One turning vector, and how many ticks it has turned:
The counts run from 0 to 265.
[121 176 117 125 145 102 145 123 148 154 150 137 107 137 180 134 111  95
 115 144 103  97 119  89 149 111 118 124 138 155 113 118 122  79  99 140
 114 157  86 126 139 138 147  93 111 101  92 123 168 102 142 121 141 106
 106 164 103 132  68  69  98 190 126 116 124 149 168 163 136 140 137 146
  79 130 143 100  90 130  77 131 153 106 167  92 133  87] | 32
[128 154 102 119 151 102 134 150 129 138 117 120 117 130 133 123 128  83
 112 123 177 112 132 157 145 109 110 173 180 173 102 112 117  95 130 111
 135 133  86 184 147 151 139  91 120 115 109 122 165  98 155 137 154 124
 124 163 138 143  96  65  65 191 138 104  93 155 141 119 127 159 130 107
  85 163 157 109 105 113  90 125 150 103 160  98 100 103] | 243
[125 188 101 116  85 102 143 136 148 153 155 131 112 143 173 155 143 110
 130 143 145  83 113 117 151 117 115 124 144 176 119 143 110  97  80 149
 106 109 112 131 147 151 133 133 158  99  96 152 175 148 127 164 129 101
 112 201 144 105  83  79  80 176 125 144 136 130 139 138 152 166 161 151
  74 126 124 121 104 125  89 131 109  84 154  97 116 111] | 9
[131 164 107 101 127 135 132 113 140 153 166 124 129 131 174 121 136  93
 146 135 127 101 114 147 151 123  98 107 153 157 121 100  97 125 109 153
  87 154 113 160 166 144 134 105 145  92 100 141 159 125 120 140 127 109
 123 178 110 141  65  64  96 198  96 119  96 141 161 129 157 158 156 141
  86 159 142 123 105 118 110 128 112  83 183  92 123 102] | 224
[122 180  99  80 141 122 130 140 124 153 117 120 143 165 154 123 171 131
 114 165 107  72 107 118 159 118 146 183 123 165 139 142 161  81 103 135
  87 111 102 135 149 139 138 104 122 133 146 146 152 140 137 139 115 113
  55 159 148 108 114  87 106 173 115 134 107 114 103 118 125 119 170 141
  85 186 145 117 107 134  92 134 168  75 161 110 117  99] | 141
[ 89 131 155 143 135 125 140 120 139 161 133 135 116 141 189 138 135 115
  90 133 131 112 157 113 133 129 129 162 149 163  80 148 141  75 119 112
  91 171  84 151 146 121 155 138  97 123 132 124 158 116 113 132 122  99
 102 149  98 103  80 105  77 153 140  96 142 144  66 143 172 131 146 153
  94 152 165 129  92 135  71 170 139 102 188  97 122  98] | 84
[126 166 100 130 116  86 101 121 135 130 122  89 116 139 117 105 148  80
 107 148 109  81 139 153 159 110 121 153 149 161  78 127 156 104 124 132
 100 147 100 137  92 153 142 155 153 116 101 140 142 137 116 176 142 141
 142 161 149 140  94 112  91 186 129 103 129 153 135 131 182 169 153 102
  82 156 107 132  91 117  82 150 123 108 163  91  79 145] | 0
[101 179 150 115 155 135 154 134 140 164 152 136  96 181 165 145 162  88
 109 116 169 105 139 145 164 129 136 160 112 152  98 123 130  92 123 105
  78 132 109 152 124 126 145 118 141 118 129 126 173 120 150 141 127 119
 149 161 106  87 116  77  73 158 167 124 118 109  59 123 159 132 140 152
 109 143 145 115 113 117 111 167 144  70 130 102 134 122] | 64
[103 167 126 115 117  80 110 160 140 150 128  96 112 147 139 146 121  93
  82 134 146  76 142 133 157 126 105 161 151 165 112 160 168  67 125 139
 123 156 108 116  81 143 123 133 149 113 113 136 165 155 163 141 126 120
 120 147 138  89  96  86  70 163 167 115 150 144 131 149 154 177 129 109
 105 134 116 116  90 124  81 161 149 108 147  88  78 134] | 3
[ 97 171 122 132 146 113 119 161 185 136 121 136 137 156 131 133 168  81
 107 143 172 125 112 112 158 120 140 174 164 180 103 125 124 101 115  92
 106 124 101 175 163 174 137 133 107  96  90 142 173 119 133 132 147 122
 135 166 143 124  86 124  58 156 137 131 102 143 119 129 157 120 163 132
  94 165 172 121 120 126  72 139 131  97 152  83 123 141] | 259
[ 88 165  83  87 142 128 104 148 182 138 172  95 129 136 117 118 135  75
 116 160 123 111 104 153 165 140  91 130 115 154  83 129 124 116 120 131
 113 138  87 139 107 154 140 106 128 115  97 131 170 122 137 142 111 115
 122 176 160 156 101 100 113 172 113 142  84 157 156 117 179 152 168 150
  75 162 133 136  96 133 131 123 100 106 182  97 111 136] | 208
[138 194 146 127 143 128 105 147 177 160 137 144 101 112 131 121 138  96
 121 102 138 101 122 157 163 124 103 130 153 186  94 101 129  79 103 115
  98 134 104 132 115 129 108 121 137 106  98 134 162  90 139 118 122 115
 155 182 122 134  71  84  45 190 133 133 114 140 118 112 110 133 138 127
 124 124 153 102 131 136 115 159 150  90 152  83 111 136] | 264
[ 87 157 138 124 145 101 113 123 124 147 115 122 117 163 164 119 138 105
  99 138 124  98 135 138 140 135 131 183 142 142  88 111 146  76 137 118
  88 163  91 154 129 109 155 136 104 156 146 114 147 134 118 148 139 103
 125 155  97 121  97 106  77 146 154  93 128 136  52 128 177 127 159 145
 109 191 136 137  80 135  99 162 145  88 190 100 118 105] | 82
[ 99 158 128 113 131 127 135 127 137 145 132 145 125 137 143 128 184 104
 103 156 132 124 134 178 139 122 135 162 140 173  95 144 117  96 108 112
 101 106  91 150 146 144 148 165 129 132 132 141 142 142 104 178 100 132
  98 192 142 129 105 121  81 169 134 140 136 128  80 117 164 141 186 162
  81 179 142 142  96 130 116 150 116  67 178 112 107 116] | 104
[121 188  88  97 151 143 118 145 176 151 143 121 140 119  78 104 163  91
  89 142  94  97 134 130 168 116 126 180 129 171 110 159 165  89 139 105
  74 111  95 121  94 164 113 136 131 102  94 148 152 102 139 132 129 119
 108 137 175 118  94 112 111 182 113 112 110 117 116 108 142 138 135 121
 110 124 161 113 128 134  92 152 153 109 148  85 128 126] | 154
[ 97 175 127 117 161 141  89 136 177 148 139 138 113 130 125  97 135  94
 112 136 103 102  91 128 167 151 102 148 131 139  83 103 128  78 122 128
  77 139  95 135 122 118 133  88 101 128 102 126 149  90 128 103 129  95
 145 167 108 129  81  91  87 165 120 124  80 148  89  98 139 131 171 165
 119 160 164 125 119 147 121 143 132 104 192  87 128 106] | 74
[ 92 175 119  89 159 128 119 128 151 161 184  89 103 144 128 135 137  75
 102 125 115  96 158 194 159 138  97 140 132 157  97 131 140 106 131 119
 106 158  97 134  60 129 134 143 149 123 121 119 174 144 151 138  99 121
 142 157 119 133  88  68  77 177 146 116 123 127 121 131 164 152 101 136
 102 126 103 130  85 127 131 167 136  89 147  81 106 125] | 212
[ 99 175  94 100 140 126  98 135 169 142 179  88 130 137 130 115 125  75
 113 157 111  88 120 169 158 142  92 129 115 147  79 128 130 115 119 144
 122 150  93 131  94 134 135 110 141 114 121 136 168 140 127 134  91 115
 111 168 152 149  96  85 107 185 127 142  92 148 144 112 170 157 162 145
  89 158 122 140  90 123 146 133 100  96 183  96  95 136] | 209
[ 97 143 164 108 135 109 124 136 148 165 146 148 129 114 141 131 164  82
  89 108 151 147 146 170 126 118 129 151 151 195  96 130 138  80 128 103
 109 140  85 149 105 135 130 152 107 131 117 101 122 112 144 147 121 123
  93 152  99 124 102  88  61 194 147 127 138 138 129 119 113 161 168 133
 110 156 144 139  95 136 106 172 169  90 149 100 112 102] | 108
[ 91 173 110 112 159 136 159 151 158 146 147 119 135 139 147 128 131 102
  86 153 131  89 146 147 145 132 103 170 157 143 117 153 129 115 130 113
 110 156 121 150 128 133 129 111 136  92 132 158 206 160 134 102  95 123
 126 160 145 121 100  81  66 154 148 124 116 131 111 149 180 126  94 127
  90 141 155  98  84 108  97 136 124 102 191  87  96 133] | 234
[127 181 116 141 137 151 139 118 156 151 156 150  96 119 145  94 111 123
 109 126 103 110 160 167 148 138  79 159 141 153  73 101 123  88 131 124
  79 132  83 123 122 104 121 109 133 122 131 143 164 114 103 122  92 101
 154 163 123 131  87  85  83 166 119 105 126 142  74 115 169 143 136 146
 106 132 148 119  98 130 122 136 118  98 198 100 103 106] | 77
[129 166 110 123 159 139 143 143 150 161 137 110  96 131 132 124 127 127
 127 147 126  87 162 149 173 120 106 139 143 192 109 113 137  85 109 150
  86 155  84 138 104 125 145  96 131 103 115 154 172 124 127 118 101 137
 150 142 148 125  76  64  69 162 110 108 103 124 118 112 139 117 110 135
  70 131 144  87 103 118  87 123 124 113 145  77 104  98] | 249
[ 96 175 144 109 155 129 145 126 149 167 146 140 113 185 158 139 177  80
 113 115 155 111 126 135 168 139 141 161 116 157 100 111 126 100 132 111
  75 131 110 170 140 136 154 139 143 116 119 117 151 110 139 154 140 112
 156 164  91  99 100  87  74 159 156 122 104 110  59 118 162 126 144 169
 112 151 146 126 122 119 112 165 147  82 139 101 146 104] | 65
[100 160 156 139 111 109 130 139 140 151 135 134 129 120 163 128 167  94
  96 134 159 130 143 182 126 115 135 148 147 186  90 142 126  91 108 113
 120 132  99 155 125 126 134 161 132 129 136 107 145 134 116 158  94 127
  84 174 110 121 109  99  74 197 157 145 140 133 104 126 141 148 180 153
 103 164 131 134 102 124 121 171 137  74 176 106 102 114] | 106
[138 167  98 112 138 127 147 138 121 154 117 135 144 117 131  96 134 123
  87 139  95  84 173 129 141 111 110 192 158 174 141 146 158  76 138 114
  91 134  92 115 109 145 132 124 113 120 121 142 142 131 128 133 126 114
  82 130 140 122  81  78 104 174 128 100 151 128 118 132 135 150 118 111
 109 123 147 112  84 121  56 150 173 106 172  89  98  85] | 137
[114 173  97 102  98 101 128 130 154 149 142 124 115 154 162 158 150 107
 118 146 128  86 105 110 166 121 117 126 137 171 125 156 114  84  86 140
  88 116 106 131 149 173 129 151 150 111 101 161 163 142 138 173 136 105
 111 199 143 101  70 101  86 166 118 142 134 127 131 140 163 170 158 149
  73 135 138 126 112 140  84 131 116  85 157  85 134 120] | 8
[120 175  99 121 121 121 118 140 142 159 142 106 150 164 174 134 149  98
 129 140 128 108 132 101 134 121 136 174 126 181 100 135 137  93 124 119
 123 116  74 135 158 159 110 125 111 117 117 130 141 113 110 163 143  83
  71 133 153 144  83 104 129 180 121 120 110 123 146 127 151 137 194 135
  90 157 125 141 109 116  80 142 137  81 160  96 107 120] | 164
[101 167 125 100 147 111 113 119 135 136 123 108 137 150 140 133 160  88
 116 135 123  83  87 175 155 115 136 164 165 134 113 124 126 104 113 120
 103 149 125 188 155 142 147 141 134 118 142 122 177 134 128 141 120 133
 127 202 103 147  74  94  67 172 146 124 111 136 101 134 147 128 106 132
 103 167 145 127 129 140 104 153 144  71 178  87 141 112] | 238
[ 88 167 105 107 153 124 114 127 159 142 153 101 142 145 139 100 140  79
 116 160 111  84 127 123 164 146  97 162 150 140 118 100 152 111 137 134
  91 183 122 153 108 143 169 112 109 115 114 135 154 147 117 113 124 126
 145 135 118 143  67  82  94 151 124 118 106 143 127 136 188 112 110 126
  95 181 138 122  73 121  77 133 124 124 195  60 108 123] | 231
[ 75 163 128 126 125 131 114 152 163 148 139 136 124 112 129 110 133 118
  96 147 144  96 141 149 153 138 100 164 123 171 121 142 164  69 109 129
  95 146  93 113  83 111 152 116 107 157 133 127 148 147 133 112  87 109
  94 151 135 101  88  88  68 138 142 142 133 133  70 108 140 121 144 164
 106 159 158 124  86 152 111 146 128 117 192  84 100 104] | 99
[109 165 117 121 122  94 106  92 133 166 159  96 116 141 158  97 121  96
 142 123  87  96 123 147 132 115 125 144 122 141  54 106 155 107 114 122
 111 154  89 148  92 125 120 113 125 137 121  93 144  93 123 174 126  90
  92 147 118 161  75 100 116 193 127 102 114 156 152 129 158 135 143 128
  86 155 112 132 112 135 100 167 142  96 187 103 110 125] | 187
[ 79 152 100  97 146 126 120 136 180 150 185 123 122 123 125 130 127  69
 124 130 150 127 119 142 157 125 103 134 117 170  97 129 124 118 123 117
 107 135  74 145  87 174 126 105 112 121  83 110 160 108 162 146 133  92
 112 152 153 149  76  92 102 161 115 125  87 151 171 129 154 138 136 140
  65 134 156 131  96 144 114 126 133 116 156  90 119 116] | 206
[129 147 102 120 160  94 112 162 135 121 114 114 118 143 133 125 121  97
 113 131 168 100 110 146 150 108 114 161 174 172 108 105 126  81 122 125
 125 138  91 173 142 146 124  80 117 121 115 122 166 110 162 130 157 131
 126 152 135 141 102  74  71 186 128 106  82 153 149 113 125 153 148 115
  91 190 155 115 108 118  93 128 157 103 163  85 102 100] | 244
[ 96 157  76  76 114 111 153 123 118 147 164 111 116 150 146 139 153  91
 122 121 171  98 120 152 165 108 121 166 122 144 107 136 131 126 118 114
  83 103 106 167 119 182 130 124 173 116 106 124 159 139 162 196 139  96
 108 174 154 100  92  84  99 151 129 103 110 127 104 120 185 172 122 141
  76 136 142 140 106 136 110 145 128  86 152 108 123 113] | 199
[109 135 124 102 138 116 107 142 155 145 125 149 133 110 122 104 172  80
  92 143 129 131 134 139 146 138 114 143 170 182 112 125 125  84 139 134
  89 150  78 147 121 162 144 152  92 115  84 146 107 106 128 142 140 126
 105 150 122 120  98 112  99 193 100 114 110 164 137 105 134 173 199 129
  95 164 162 149  89 135  90 152 138 110 158  88 110 100] | 111
[121 170 120 119 147 119 153 128 131 174 144 135 140 144 136  94 196  91
 128 140 143 128 138 144 145  87 158 187 114 179  96 113 158 138 127  89
  93 105 111 171 122 171 131 129 136 106 106 117 131  99 127 174 143 130
  83 129 158 136 108  80 107 208 125 121 105 125 162 119 136 127 163 122
  75 158 153 123 102  98  83 152 147  93 157 111 108 132] | 147
[114 189 131 144 137 113 149 118 135 153 164 111 102 155 144 101 141  90
 125 143 106  73 126 142 175 111 134 151 111 146  98  98 163  94 119 145
  86 159 130 130  90 113 185 101 150 111 120 112 161 125 123 125 117 143
 150 157 100 117  93  50 101 180 146 118 124 129 104 139 177 129 121 148
 103 139 102  85  91 114 109 145 135 118 158  89 106 111] | 39
[ 91 147 117  67 160 121 139 152 148 165 158 116 121 155 175 169 128  80
 106 116 157 111 108 138 146 141 104 129 150 155 132 141 114  80 118 127
 117 154 105 151 124 150 111 110 128 112 110 131 187 130 175 121 135  95
  94 167 100 103  87  82  80 164 147 124 108 135 141 142 131 161 120 133
 102 141 167 128 103 135 102 151 160  87 150  96 147 102] | 220
[130 169  84  79 151 130 154 140 112 152 117 135 142 149 134 112 154 127
  91 150 124  89 146 119 152 115 119 198 138 166 146 151 157  76 130 118
  91 106  87 126 131 160 128 111 118 132 124 160 147 132 156 136 136 108
  70 143 166 111 118  95  92 165 122 115 123 119 111 131 130 142 140 114
  93 165 158 118  80 122  79 130 163  99 161 115 104  95] | 139
[129 184 106 116 154 127 142 128 150 136 144 148  98 148 121 135 143  88
 108 124 130 106 109 148 159 113 142 151 129 158  97 117  94 105 108 102
  97 110  82 165 137 151 145 125 138 114 104 106 167  77 132 145 147 127
 142 192 128 145  85  84  91 188 141 119  91 145 109 126 137 144 126 152
  84 123 158 111 131 142 111 139 142  87 140  96 148  91] | 50
[134 180 114 135 109 132 131 123 137 173 174 105 139 135 158  93 139  88
 121 125 105  92 157 127 156 121 106 168 125 144  92 129 181 122 143 109
  77 134 116 125 110 138 106 127 179  89 112 134 144 133 121 155 130  95
 119 133 138 101 104  81 119 192 121 100 136 116 120 121 199 170 155 117
 122 127 122 131 114  97 104 179 122  97 178 101  98 144] | 173
[ 81 161 122 148 111 122 103 155 168 140 132 136 124 113 135 101 141 115
  96 159 148  98 127 142 143 141 106 165 130 167 117 135 170  65 115 137
 101 138 103 121  83 107 165 108 119 158 131 126 143 149 129 125  96 112
  96 145 137 101  95  90  80 136 136 144 121 142  75 100 147 144 156 157
 101 191 137 124  78 141 115 146 128 124 208  86  85 104] | 98
[ 83 163 106 123  97 101 123 141 151 163 179 121 126 128 173 137 121  75
 140 122 172 101 105 126 137 118 111 148 126 157 115 120 146 108 104 126
 126 142 105 149  99 148 136 100 134 139 100  86 161 129 156 153 132  77
  80 154 108 120  56  71 103 171 140 135 113 147 170 117 150 155 131 158
  93 145 130 129 102 149 104 154 134  99 172  86 127 101] | 203
